In the rows, 100 means zero.
Each run below is a few steps of one of 6 hidden systems, one row a step.
Q376, path 1:
|  41 | 134 |  86 |  88 | 130 | 124 |  93 | 110 |  88 |  80 |  90 | 100 | 137 | 140 |  95 | 114 | 102 | 119 |
|  75 | 130 |  81 |  76 |  98 |  86 |  96 | 133 |  82 |  93 |  62 |  70 |  77 | 133 | 130 | 117 |  97 |  68 |
|  78 | 132 | 128 |  66 |  75 |  77 | 112 |  94 | 116 |  93 |  60 |  84 |  72 | 109 |  90 |  69 |  64 | 108 |
| 136 | 108 | 112 |  92 |  98 |  78 | 127 | 129 | 116 |  98 | 115 | 117 |  63 | 104 | 123 |  43 |  79 |  90 |
| 119 |  79 | 126 | 114 |  92 |  86 | 141 |  49 | 120 | 108 | 131 | 122 |  60 |  81 | 106 |  94 | 107 |  91 |
| 125 |  76 | 115 | 128 |  98 | 123 | 109 |  92 |  62 |  98 | 132 | 137 | 101 |  86 |  92 |  81 | 145 | 131 |
|  98 |  50 |  73 | 124 |  83 | 126 |  83 |  94 | 106 | 125 | 123 |  88 | 104 | 119 |  97 | 135 | 147 | 117 |
|  85 |  85 |  89 |  98 |  67 | 113 |  67 |  91 |  79 |  64 | 102 |  67 | 161 | 107 |  92 | 118 | 108 | 112 |
Q407, path 2, 8 rows:
| 143 | 109 | 123 | 107 | 125 |  77 | 131 |  88 |  95 |  92 | 118 | 137 |  77 |  66 | 119 |  78 |  85 |  68 |
| 125 |  76 |  90 | 129 | 138 | 113 | 130 | 134 | 118 | 119 | 126 | 141 |  94 |  81 | 106 |  80 |  90 | 127 |
| 133 |  54 |  83 | 110 |  81 |  94 | 105 | 109 | 151 |  99 | 151 |  92 | 115 | 108 | 117 |  85 |  87 |  94 |
|  84 |  49 |  71 | 117 |  78 |  96 | 133 | 114 | 118 |  76 |  99 |  74 | 108 |  95 | 133 | 134 |  74 | 116 |
|  75 |  74 |  89 |  96 |  48 | 115 | 101 | 121 |  92 |  78 | 102 |  73 | 102 | 146 | 112 |  92 | 124 | 141 |
|  61 | 118 | 112 |  71 |  65 |  82 | 121 |  76 |  96 |  74 |  90 |  73 |  68 | 142 | 128 | 106 | 105 |  86 |
|  73 | 142 | 122 |  83 | 104 |  99 | 127 | 119 |  54 |  72 |  65 | 112 |  78 | 110 | 111 |  72 |  95 | 121 |
| 107 | 134 | 143 |  82 | 104 |  95 | 114 |  78 | 105 | 109 | 110 | 132 |  69 | 111 |  80 |  43 | 105 | 110 |
Q379, path 3 (8 x 18):
|  82 |  93 |  96 |  91 |  72 | 106 | 122 | 106 |  91 |  79 | 126 |  96 |  73 | 164 | 136 |  89 | 138 | 107 |
|  84 | 116 |  96 |  79 |  82 |  75 | 124 | 111 |  85 |  67 |  86 |  74 |  71 | 128 | 150 | 107 |  92 |  63 |
|  93 | 130 | 124 |  78 |  96 |  80 | 141 | 114 |  98 |  69 |  94 | 112 |  73 | 114 | 123 |  52 |  70 | 106 |
| 116 | 115 | 133 |  93 |  99 |  74 | 134 |  59 | 109 | 100 | 117 | 120 |  52 |  96 | 116 |  80 | 100 |  68 |
| 137 |  76 | 101 | 121 | 113 |  80 | 148 | 103 | 100 |  86 | 119 | 125 |  78 |  62 | 136 |  97 |  79 |  81 |
| 109 |  68 |  93 | 123 | 112 | 108 | 148 | 117 | 123 | 124 | 126 | 129 |  54 | 111 | 121 |  89 | 111 | 122 |
| 101 |  64 |  69 | 107 |  92 |  90 | 122 | 105 | 149 | 113 | 126 |  82 |  74 | 127 | 137 | 126 |  95 |  76 |
|  72 |  67 |  88 |  98 |  69 |  91 | 140 | 113 | 133 |  66 | 107 |  77 | 102 | 120 | 130 |  99 |  67 | 129 |
Q483, path 4:
|  99 | 125 | 103 |  91 | 119 | 102 | 131 | 148 |  88 |  85 | 109 | 127 |  76 | 136 | 128 |  51 | 101 | 114 |
| 122 |  97 |  83 | 109 | 127 | 105 | 115 | 121 | 112 | 119 | 144 | 124 |  69 | 138 | 134 |  92 | 130 |  76 |
| 117 |  68 |  53 | 120 | 124 | 103 | 103 | 143 | 136 | 117 | 122 |  95 | 109 | 106 | 126 | 121 |  84 |  85 |
|  99 |  43 |  76 | 124 |  89 | 118 | 104 | 100 | 145 | 117 | 128 |  94 | 122 |  97 |  89 | 117 |  97 | 139 |
|  99 |  50 | 103 | 107 |  53 |  83 | 115 |  57 | 134 |  86 | 109 |  69 | 104 |  77 | 103 | 123 |  78 | 104 |
|  67 |  79 | 109 | 101 |  58 |  91 | 135 |  90 |  86 |  74 |  57 |  76 |  82 |  79 | 106 | 115 |  80 | 137 |
|  64 | 110 | 115 |  79 |  55 | 100 | 109 |  83 |  73 |  84 |  79 |  79 |  65 | 141 | 110 | 102 | 130 | 114 |
|  66 | 148 |  98 |  65 | 106 |  85 | 105 | 112 | 104 |  95 |  76 |  83 |  68 | 149 | 122 |  95 |  92 |  76 |
Q376, path 5 (8 x 18):
| 100 |  89 | 121 |  92 |  53 | 107 |  63 |  61 | 109 | 119 |  84 |  78 | 107 |  91 |  50 |  92 | 115 | 126 |
| 143 |  70 |  74 | 112 |  92 | 102 |  77 | 154 | 110 |  93 | 115 |  91 | 138 |  87 | 105 |  78 |  82 | 104 |
|  77 |  89 |  90 | 107 | 123 |  95 | 112 |  55 | 143 |  91 | 120 |  96 | 132 |  86 | 100 | 142 |  66 |  80 |
|  91 | 139 | 106 | 105 | 149 | 115 | 104 | 116 |  42 |  76 |  90 | 133 | 124 |  87 | 104 | 100 | 108 |  98 |
|  71 | 117 |  82 |  94 | 119 | 110 |  91 | 109 | 111 | 152 |  68 |  91 |  53 | 130 |  93 | 132 | 122 |  94 |
| 123 | 126 | 123 |  70 |  57 |  81 |  59 |  91 |  79 |  90 |  78 |  74 | 102 | 100 |  83 |  68 | 103 |  81 |
| 124 |  71 |  91 | 108 |  94 |  87 | 114 | 136 | 144 | 120 |  85 |  94 |  86 |  70 |  97 |  79 |  51 | 120 |
| 120 | 110 | 115 |  99 | 125 |  94 | 106 |  57 | 130 |  88 | 157 | 127 | 125 |  98 | 102 |  86 |  89 |  69 |
Q506, path 6:
|  92 | 150 | 130 |  81 | 122 |  79 | 104 |  70 |  98 | 116 |  63 | 108 |  69 |  78 |  83 |  98 |  77 |  74 |
|  80 | 106 | 106 |  98 | 124 |  94 | 113 |  90 | 148 |  96 |  89 | 103 | 129 |  72 |  78 |  95 |  34 | 120 |
| 145 |  77 | 110 |  99 |  75 |  89 |  78 |  82 | 152 | 121 | 127 |  95 | 109 |  82 |  74 |  71 |  81 |  97 |
| 124 |  52 |  82 | 134 | 111 | 114 | 102 |  83 | 112 | 101 | 150 | 113 | 130 |  81 | 107 | 125 | 115 |  95 |
| 150 |  92 |  76 | 115 | 110 | 105 |  70 | 148 |  66 | 104 | 112 | 102 | 110 |  97 | 119 |  96 | 128 |  68 |
|  76 | 113 |  68 | 106 | 131 | 121 |  79 | 120 |  84 | 135 |  79 |  94 |  86 | 127 | 105 | 148 | 136 |  85 |
|  64 | 131 |  92 |  72 |  83 | 106 |  66 | 119 |  81 |  79 |  64 |  65 | 129 | 131 |  91 | 103 |  96 | 106 |
|  71 | 108 | 131 |  92 |  70 | 112 |  90 |  59 |  86 | 110 |  69 |  93 |  88 |  99 |  57 |  98 | 120 | 140 |
Q969, path 7 (8 x 18):
|  75 |  88 |  99 | 117 | 117 |  93 | 161 |  77 |  91 |  81 | 104 | 114 |  71 |  89 | 138 | 139 |  95 |  91 |
|  78 | 115 |  85 |  91 | 100 | 107 | 118 | 159 |  70 |  88 |  79 |  97 |  72 | 142 | 132 |  86 | 114 | 116 |
|  89 | 105 |  88 |  78 |  89 |  70 | 105 | 109 | 149 | 114 |  76 |  64 |  70 | 115 | 116 | 110 |  61 |  69 |
|  95 |  78 | 111 |  97 |  71 |  91 | 132 | 113 | 130 |  68 | 108 |  97 | 113 |  96 | 102 |  61 |  58 | 146 |
|  97 |  71 | 115 | 100 |  49 | 102 | 113 |  72 | 113 | 123 | 104 |  88 |  47 | 119 |  96 |  94 | 134 | 124 |
| 108 |  79 |  90 | 119 | 123 |  97 | 151 |  97 | 114 |  93 | 148 | 127 |  75 | 113 | 145 | 109 | 107 |  85 |
|  85 |  70 |  65 | 117 |  92 | 112 | 114 | 156 |  80 | 105 |  72 |  81 |  81 | 111 | 127 | 126 | 113 | 123 |
|  67 | 107 |  77 |  75 |  93 |  93 |  95 | 104 | 148 |  97 | 111 |  67 | 105 | 156 | 117 | 114 |  83 |  81 |
Q483, path 8 (8 x 18):
| 112 | 115 | 114 |  77 |  73 |  74 |  97 | 111 |  92 |  51 |  86 |  81 | 131 |  84 | 108 |  65 |  53 |  92 |
|  90 | 115 | 131 | 109 | 119 | 112 | 136 |  90 |  75 | 116 |  90 | 143 |  54 |  95 |  86 |  77 | 124 | 136 |
| 124 | 112 |  88 |  92 |  95 |  88 |  83 | 111 |  63 |  77 | 117 |  89 | 102 | 123 | 140 | 107 | 131 |  40 |
|  91 | 113 |  75 | 104 | 141 | 113 |  88 | 147 | 122 | 152 |  67 | 108 |  83 | 100 |  81 | 109 |  89 | 116 |
| 100 |  90 |  93 | 104 | 106 | 118 |  77 |  71 | 117 |  83 | 159 | 108 | 159 | 125 |  91 | 103 | 117 |  97 |
| 135 |  86 | 111 | 101 |  90 |  73 | 106 | 101 | 139 | 114 |  84 |  95 |  88 |  51 |  89 |  79 |  50 |  94 |
|  82 |  78 | 109 | 129 | 107 | 119 | 133 |  80 |  51 |  70 | 106 | 123 | 112 |  74 | 107 | 123 | 120 | 131 |
| 130 |  88 | 102 |  89 |  45 |  84 |  67 | 106 |  83 | 118 |  73 |  64 |  64 | 102 | 101 |  95 | 127 |  80 |
Q407, path 9:
|  87 | 139 |  87 |  80 | 143 |  80 | 111 | 112 | 131 |  99 |  99 | 101 |  92 | 121 | 127 | 108 |  64 |  55 |
| 114 |  99 | 108 |  98 |  91 |  98 |  93 | 136 | 104 |  97 |  66 |  97 | 118 |  65 |  73 |  61 |  56 | 140 |
|  86 |  83 | 118 | 105 |  89 | 112 | 102 |  36 | 136 | 101 | 140 | 109 | 122 | 103 |  72 | 104 | 105 | 122 |
| 124 |  78 |  99 | 120 |  91 |  94 | 109 |  91 |  44 |  62 | 109 | 100 | 113 |  70 | 132 | 123 | 121 |  72 |
|  94 |  87 |  81 | 114 | 108 | 118 | 108 | 133 |  94 | 147 |  91 | 107 |  45 | 128 | 108 | 111 | 143 | 116 |
| 100 | 131 |  83 |  70 | 109 |  84 |  81 | 124 | 131 |  88 | 115 |  83 | 114 | 146 | 121 |  81 |  77 |  59 |
|  84 |  98 | 110 |  96 |  88 |  86 | 114 | 107 | 115 |  97 |  46 |  82 |  98 |  58 |  81 |  97 |  43 | 128 |
|  81 |  99 | 120 | 102 |  92 | 128 |  92 |  65 |  96 |  83 | 132 | 119 | 140 | 115 |  68 |  81 | 120 | 145 |
Q969, path 10, 8 rows:
|  60 |  87 |  93 | 100 |  87 | 110 | 110 |  54 | 110 |  90 | 131 |  89 |  99 | 142 | 115 | 139 | 132 |  95 |
|  98 |  93 |  93 | 103 |  89 |  87 | 129 | 112 |  54 |  46 | 104 |  92 | 101 | 104 | 155 | 113 | 105 |  73 |
|  40 | 127 |  97 |  84 | 106 |  96 | 123 | 107 |  88 |  95 |  47 |  82 |  73 | 118 | 111 | 128 |  84 | 110 |
| 102 | 133 | 112 |  66 |  85 |  73 | 111 | 121 | 115 |  77 |  94 |  89 |  82 | 129 | 120 |  51 |  68 |  84 |
| 103 |  80 | 120 | 103 |  76 |  81 | 133 |  92 | 128 | 113 |  70 |  95 |  60 |  64 |  89 |  86 |  61 | 127 |
| 104 |  88 | 110 | 103 |  98 | 113 | 127 | 108 | 127 | 119 | 134 | 130 |  69 | 133 |  97 |  54 | 119 | 138 |
| 137 |  51 |  76 | 126 |  90 |  96 | 112 | 116 | 116 | 133 | 117 |  95 |  60 |  93 | 125 | 118 | 119 |  83 |
|  68 |  69 |  60 | 120 | 121 | 124 | 116 | 127 | 126 |  98 | 124 | 100 | 125 | 127 | 117 | 128 |  97 | 126 |
Q379, path 11 (8 x 18):
| 142 | 112 | 110 |  92 | 108 |  77 |  70 |  76 | 133 | 117 | 107 |  96 | 114 |  68 |  81 |  90 |  68 |  56 |
| 103 |  71 | 113 | 131 | 108 | 110 | 121 |  81 |  96 | 103 |  90 | 120 | 113 |  40 |  72 | 108 |  80 | 144 |
| 114 |  79 |  82 | 124 | 125 | 130 |  80 |  93 | 108 | 127 | 152 | 125 | 119 | 118 |  89 | 112 | 146 | 102 |
|  99 |  64 |  63 | 113 |  74 | 105 |  77 | 131 |  91 | 112 |  70 |  59 | 102 |  98 | 110 | 144 | 111 | 103 |
|  47 | 125 |  85 |  81 | 117 | 120 |  90 | 128 | 117 |  92 |  88 |  91 | 132 | 145 |  89 |  94 |  83 | 132 |
|  97 | 118 | 122 |  69 |  50 |  88 |  60 |  61 | 105 |  92 |  92 |  65 | 108 | 119 |  78 |  85 | 108 |  84 |
|  89 | 126 | 122 |  99 | 116 |  96 | 107 |  75 |  49 |  53 |  80 | 110 | 134 |  62 |  98 | 110 |  84 |  93 |
| 134 | 119 | 123 | 105 | 111 | 114 |  86 | 113 |  58 | 113 | 110 | 137 |  89 |  97 |  83 |  53 | 141 | 110 |
Q506, path 12 (8 x 18):
| 110 | 125 | 108 |  91 | 137 |  87 | 111 | 115 | 144 | 113 |  93 | 120 | 102 |  79 |  86 |  70 |  42 |  97 |
| 118 |  74 |  90 | 102 |  93 |  84 |  90 |  80 | 172 | 127 | 117 |  82 | 105 |  86 |  89 | 110 |  65 |  82 |
| 130 |  43 |  75 | 123 |  80 | 111 |  86 | 114 | 123 |  96 | 137 |  91 | 141 |  89 | 101 | 102 | 100 | 116 |
| 138 |  78 |  83 | 118 |  94 | 116 |  74 | 113 |  71 | 116 | 134 | 106 |  97 | 117 | 111 | 107 | 161 |  82 |
|  82 | 115 |  75 | 108 | 125 | 116 |  93 | 123 |  47 |  90 |  87 |  98 | 107 | 117 | 126 | 140 | 134 |  78 |
|  72 | 143 | 100 |  77 |  99 | 103 |  77 | 132 |  66 | 109 |  43 |  83 |  85 | 120 |  90 |  98 | 108 | 107 |
|  43 | 132 | 122 |  77 |  92 | 107 |  97 |  61 | 111 |  98 |  74 |  91 |  99 | 121 |  69 | 105 |  92 | 127 |
| 100 | 104 | 142 |  89 |  70 |  87 | 106 |  57 |  98 |  65 |  97 | 100 | 122 |  70 |  76 |  68 |  72 | 121 |

Name the system that made each run.
path 13, 2 rows:
| 118 |  63 | 109 | 105 |  70 |  86 | 122 |  98 | 153 | 103 | 111 |  96 |  91 |  79 |  93 |  70 |  60 | 129 |
| 102 |  55 | 105 | 118 |  70 | 118 | 118 |  85 | 116 | 118 | 132 | 112 |  75 | 117 |  93 |  87 | 137 | 145 |
  Q969
path 14, 2 rows:
| 137 |  68 |  95 | 127 | 104 | 101 | 128 | 116 |  89 | 129 | 116 | 125 |  46 |  90 | 125 |  99 | 133 |  95 |
|  97 |  80 |  63 | 113 | 129 |  97 | 127 | 141 | 137 | 123 | 106 | 100 |  74 | 113 | 134 | 123 |  82 |  89 |
  Q379
path 15, 2 rows:
| 112 | 124 |  97 |  91 | 114 | 122 |  60 | 117 |  85 |  91 | 135 | 116 | 146 | 134 |  87 |  66 | 127 | 101 |
|  93 |  69 |  70 | 112 |  91 |  88 | 107 | 105 | 105 | 112 |  68 |  64 |  82 |  80 | 121 | 161 |  87 |  77 |
  Q376
path 16, 2 rows:
|  81 | 128 | 142 |  96 | 113 | 108 | 127 |  63 |  79 |  78 | 102 | 136 | 104 |  90 |  78 |  71 |  97 | 133 |
| 136 | 119 | 118 | 100 | 105 |  95 |  97 | 108 |  63 | 132 |  85 | 121 |  45 |  91 |  99 |  78 | 137 |  80 |
  Q969
path 17, 2 rows:
|  99 | 119 |  91 |  93 | 108 | 110 | 106 | 171 |  71 | 101 |  73 | 107 |  79 | 121 | 112 |  64 | 106 | 128 |
|  92 | 121 | 120 |  72 |  90 |  83 | 104 |  73 | 162 | 112 | 115 |  97 |  82 | 127 |  85 |  67 |  73 |  96 |
  Q407
path 18 (2 x 18):
|  95 |  87 | 104 | 116 | 108 |  99 | 158 | 107 |  82 | 104 | 104 | 124 |  38 | 109 | 137 | 103 | 124 | 106 |
| 114 | 113 |  91 |  88 | 113 |  95 | 119 | 149 | 112 |  89 | 128 | 115 |  84 | 144 | 134 |  52 |  97 |  96 |
  Q407
path 19, 2 rows:
| 120 |  80 |  80 | 100 |  82 |  84 | 124 | 152 | 116 | 105 | 102 |  88 |  56 | 121 | 142 |  80 |  92 |  93 |
|  90 |  96 | 135 |  91 |  66 |  85 | 129 |  34 | 123 |  76 | 127 | 101 |  92 | 101 |  99 |  86 |  89 | 101 |
  Q376
path 20 (2 x 18):
|  80 | 143 |  89 |  78 | 124 | 101 |  57 |  93 |  96 |  91 |  83 |  80 | 144 | 109 |  87 | 123 |  88 |  65 |
| 105 | 129 | 126 |  82 |  88 |  86 |  75 |  83 |  79 |  64 |  77 |  90 | 146 |  67 |  76 |  79 |  70 |  94 |
  Q969
path 21, 2 rows:
|  72 | 143 | 111 |  88 | 142 |  91 | 111 |  55 | 109 | 106 |  98 | 113 |  84 | 107 | 103 | 132 |  94 |  58 |
| 157 |  81 | 111 | 104 |  76 |  82 |  97 | 123 |  96 |  81 | 109 | 101 | 115 |  60 | 104 |  53 |  74 | 100 |
  Q379
path 22, 2 rows:
| 111 | 113 |  77 |  94 | 103 | 111 |  74 | 173 |  64 |  99 |  78 |  90 | 104 | 123 | 111 |  82 | 116 | 103 |
|  86 | 109 |  89 |  84 | 105 |  83 |  78 |  77 | 156 | 121 |  82 |  69 | 111 |  97 |  83 | 126 |  58 |  73 |
  Q969
path 23 (2 x 18):
| 127 | 124 | 111 |  76 |  85 |  72 | 101 | 132 |  94 |  64 |  93 |  93 | 104 | 100 | 121 |  49 |  64 |  80 |
|  82 |  75 |  96 | 118 | 108 | 104 | 130 |  79 | 138 | 148 |  92 | 107 |  50 |  91 |  91 | 130 | 101 | 119 |
  Q506
path 24 (2 x 18):
| 109 | 144 | 130 |  85 | 128 |  82 | 107 |  53 | 107 |  94 | 124 | 127 |  94 | 100 | 100 |  84 |  92 |  54 |
| 134 |  99 | 108 | 126 | 136 |  99 | 120 | 124 |  72 | 105 |  87 | 136 |  94 |  41 |  96 |  89 |  83 | 108 |
  Q407
path 25 (2 x 18):
| 109 | 106 | 135 | 105 |  86 | 107 | 119 |  99 |  44 |  72 |  85 | 124 |  97 |  75 |  90 |  60 | 112 | 139 |
| 118 | 131 | 101 | 103 | 145 | 105 |  95 |  91 |  75 | 129 | 115 | 131 |  71 | 110 | 109 | 111 | 142 |  57 |
  Q379
path 26:
| 112 |  78 | 105 | 122 |  86 | 102 | 134 | 118 |  36 |  76 |  84 | 111 |  77 |  73 | 126 | 103 | 123 | 115 |
|  89 | 144 | 104 |  87 | 143 | 103 | 126 | 129 |  89 | 111 |  98 | 133 |  59 | 136 | 119 |  76 | 111 |  94 |
  Q506
path 27 (2 x 18):
|  90 | 135 | 109 | 110 | 165 | 108 | 121 | 100 |  76 | 121 |  77 | 142 |  81 |  73 |  91 | 114 |  98 |  98 |
| 159 |  89 |  92 | 106 | 105 |  95 |  70 | 125 | 129 | 143 | 115 | 106 |  92 |  86 |  86 |  68 |  98 |  85 |
  Q379
path 28, 2 rows:
|  97 | 109 |  96 |  98 | 114 |  89 | 104 | 111 |  89 |  48 |  93 |  94 | 156 |  71 | 113 | 104 |  48 |  89 |
| 100 | 104 | 134 |  99 |  82 | 119 | 102 |  83 |  80 | 114 | 106 | 126 |  77 | 112 |  68 |  57 | 140 | 146 |
  Q379
path 29 (2 x 18):
| 120 |  78 |  93 |  97 |  62 |  85 | 116 | 155 |  94 |  71 |  88 |  83 |  96 |  98 | 127 |  62 |  74 | 119 |
|  51 | 129 | 116 |  87 | 120 | 103 | 136 |  67 | 118 | 111 | 101 | 116 |  58 | 139 | 101 | 106 | 108 | 106 |
  Q379
